Small tables with named rows and columns. After each table, cells are looked up by row and column.

Table Sovo
          Les  Dutunu  Muzeg   Tuv  Zuvupu   Mip
Piropun  8.91    7.78   8.76  9.00    8.73  8.90
Durorub  9.07    9.01   8.94  8.87    1.89  8.87
Moris    1.11    1.42   1.34  1.20    8.76  1.00
Nef      8.80    8.27   9.11  2.15    9.33  6.45
Nuf      8.98    1.95   1.35  8.81    9.26  7.57

Zuvupu of Piropun: 8.73
Muzeg of Nef: 9.11
Mip of Nef: 6.45
Les of Durorub: 9.07
Dutunu of Nef: 8.27
Les of Moris: 1.11
Muzeg of Moris: 1.34
Tuv of Piropun: 9.00
Tuv of Moris: 1.20
Les of Nef: 8.80
Mip of Moris: 1.00
Mip of Nuf: 7.57
Muzeg of Piropun: 8.76
Zuvupu of Nef: 9.33
Mip of Piropun: 8.90

Bubepu.csv
,Tanis,Vasadog,Vonibi,Zopan,Sokalu,Fiv,Dekeka,Gema,Gimo,Rifun
Fazuna,55,36,59,35,23,78,36,66,36,37
Fitik,47,47,47,46,47,46,47,48,46,47
Satupi,45,49,46,52,54,46,48,47,46,49
Vez,45,49,50,43,47,47,51,43,46,43
Pul,46,50,47,42,49,46,45,48,48,46
Ludab,38,49,53,45,43,49,58,47,41,47
Kagudi,40,50,55,47,46,44,54,47,40,53
Soko,43,47,46,58,48,45,42,38,50,52
Nugom,57,49,40,46,42,49,52,40,42,60
Rodu,43,51,44,56,60,41,48,43,47,50
Sanekuv,49,48,44,42,42,38,51,42,52,48
Rom,42,48,46,63,48,45,40,35,50,55
Kar,51,46,48,33,46,49,52,57,44,41
Neposul,48,49,42,43,45,34,53,39,54,49

What is the Vonibi of Neposul in Bubepu?
42
What is the Sokalu of Rom in Bubepu?
48
What is the Gema of Nugom in Bubepu?
40
What is the Rifun of Kar in Bubepu?
41
What is the Gimo of Kar in Bubepu?
44
What is the Dekeka of Nugom in Bubepu?
52
What is the Tanis of Soko in Bubepu?
43
What is the Gimo of Kagudi in Bubepu?
40
What is the Vonibi of Ludab in Bubepu?
53
What is the Sokalu of Pul in Bubepu?
49
What is the Zopan of Rom in Bubepu?
63
What is the Fiv of Vez in Bubepu?
47
What is the Tanis of Ludab in Bubepu?
38
What is the Gimo of Rom in Bubepu?
50
What is the Tanis of Fazuna in Bubepu?
55
What is the Rifun of Sanekuv in Bubepu?
48
What is the Gema of Sanekuv in Bubepu?
42

Kar =
        Gelon  Vugekis  Varev  Muta  Bil  Zudifak  Lilumi  Roz
Kodasu     69       47     47    48   71       63      58   51
Babom      80       53     17    15   66       87      83   11
Kuv        60       59     39    37   51       68      69   32
Mis        24       67     72    72   23       35      44   65
Tetibu     61       39     39    40   63       54      49   44
Fen        82       68     34    31   68       92      91   25

What is the Gelon of Kodasu in Kar?
69
What is the Muta of Tetibu in Kar?
40
What is the Varev of Kuv in Kar?
39
What is the Zudifak of Fen in Kar?
92
What is the Gelon of Kuv in Kar?
60
What is the Varev of Mis in Kar?
72
What is the Muta of Kodasu in Kar?
48
What is the Bil of Kuv in Kar?
51
What is the Muta of Mis in Kar?
72
What is the Roz of Kuv in Kar?
32
What is the Vugekis of Tetibu in Kar?
39
What is the Roz of Babom in Kar?
11
What is the Zudifak of Kodasu in Kar?
63
What is the Roz of Mis in Kar?
65
Which row has the largest Gelon? Fen

Ver.csv
,Rek,Papulu,Fes
Zulin,238,212,82
Mamevot,126,235,239
Tok,165,228,234
Ladabu,234,243,213
Siruruv,57,60,83
Zukup,234,213,65
Tubus,58,45,80
Guf,236,242,112
Virud,61,58,65
Sasoluv,242,56,57
Sifaza,54,70,59

What is the Fes of Sasoluv in Ver?
57
What is the Rek of Ladabu in Ver?
234
What is the Rek of Zulin in Ver?
238
What is the Rek of Virud in Ver?
61
What is the Rek of Sifaza in Ver?
54
What is the Rek of Mamevot in Ver?
126
What is the Rek of Zukup in Ver?
234
What is the Fes of Zulin in Ver?
82
What is the Rek of Tubus in Ver?
58
What is the Papulu of Sifaza in Ver?
70
What is the Fes of Tok in Ver?
234
What is the Papulu of Ladabu in Ver?
243
What is the Fes of Siruruv in Ver?
83
What is the Papulu of Sasoluv in Ver?
56
What is the Papulu of Zulin in Ver?
212
What is the Fes of Ladabu in Ver?
213
What is the Papulu of Tubus in Ver?
45
What is the Papulu of Siruruv in Ver?
60
What is the Rek of Sasoluv in Ver?
242
What is the Papulu of Tok in Ver?
228
Which row has the largest Papulu? Ladabu

Zusezen:
fields: Gemapel, Rur, Tof
Rovibev: [156, 151, 238]
Debi: [221, 43, 128]
Libezi: [159, 230, 158]
Somevi: [130, 48, 223]
Tulebi: [68, 230, 98]
Dak: [47, 185, 23]
Bup: [116, 190, 243]
Dama: [90, 97, 143]

What is the Gemapel of Libezi in Zusezen?
159
What is the Rur of Tulebi in Zusezen?
230
What is the Gemapel of Somevi in Zusezen?
130
What is the Tof of Tulebi in Zusezen?
98
What is the Tof of Debi in Zusezen?
128
What is the Gemapel of Dama in Zusezen?
90
What is the Gemapel of Debi in Zusezen?
221
What is the Rur of Dama in Zusezen?
97
What is the Tof of Somevi in Zusezen?
223
What is the Gemapel of Tulebi in Zusezen?
68
What is the Tof of Rovibev in Zusezen?
238
What is the Rur of Bup in Zusezen?
190
Row with the largest Gemapel: Debi

Pokag:
,Gavadup,Mebede
Sal,112,49
Badek,138,224
Dipem,78,47
Gilud,123,69
Bazo,190,168
Kerar,165,91
Nes,105,154

Gavadup of Dipem = 78
Mebede of Badek = 224
Gavadup of Gilud = 123
Mebede of Gilud = 69
Mebede of Bazo = 168
Gavadup of Badek = 138
Mebede of Sal = 49
Mebede of Kerar = 91
Gavadup of Bazo = 190
Mebede of Nes = 154
Gavadup of Nes = 105
Mebede of Dipem = 47
Gavadup of Kerar = 165

Kala
|  | Takonez | Tez | Lofar | Sifos | Sut | Lusebo | Poradun | Kenebeb | Vis | Pep |
|---|---|---|---|---|---|---|---|---|---|---|
| Danabug | 64.9 | -4.3 | -6.1 | -1.0 | 5.3 | 6.8 | -20.3 | -1.7 | 5.4 | 0.2 |
| Fug | -14.2 | -3.9 | -12.5 | 0.8 | 39.2 | -1.8 | 23.1 | -8.6 | -7.0 | -0.6 |
| Rikagu | -72.3 | -5.5 | -2.1 | -5.8 | -50.9 | -4.2 | -1.3 | -9.1 | 2.2 | -2.8 |
| Ludus | 51.0 | -2.2 | 3.1 | -3.7 | -13.2 | -10.9 | -2.5 | -4.8 | -5.2 | -0.6 |
| Tuburug | 91.6 | -4.2 | -13.6 | -1.7 | -45.2 | -2.2 | 3.2 | -7.7 | 2.8 | 0.6 |
| Sab | 21.0 | -1.6 | -20.9 | 3.0 | 27.0 | -13.4 | 17.5 | -8.0 | -6.1 | -0.8 |
| Zuz | 56.8 | 3.0 | 12.6 | -4.9 | -29.5 | -20.7 | -34.1 | 1.6 | -2.7 | -1.0 |
| Zuter | 5.2 | -8.7 | 14.2 | 3.2 | -7.6 | -15.7 | -22.4 | -0.5 | 2.8 | -1.4 |
| Runo | 11.8 | -0.1 | -12.1 | -3.2 | 42.7 | -16.8 | 1.3 | -12.1 | -44.4 | -3.3 |
| Muvite | 34.4 | -1.0 | -6.2 | -1.1 | -13.5 | 0.4 | 11.8 | -3.7 | 9.2 | -0.7 |
| Gupas | -11.7 | -3.5 | -7.0 | -0.6 | -19.2 | -0.4 | 21.8 | -1.4 | 0.9 | -1.1 |
| Per | -31.4 | -8.0 | -20.8 | 2.5 | -63.3 | 32.3 | 15.8 | -0.8 | 5.5 | -7.8 |

Tez of Per is -8.0
Poradun of Rikagu is -1.3
Takonez of Rikagu is -72.3
Tez of Ludus is -2.2
Lusebo of Gupas is -0.4
Pep of Rikagu is -2.8
Pep of Gupas is -1.1
Sifos of Zuter is 3.2
Sut of Zuter is -7.6
Takonez of Zuter is 5.2
Sut of Per is -63.3
Lofar of Ludus is 3.1
Poradun of Sab is 17.5

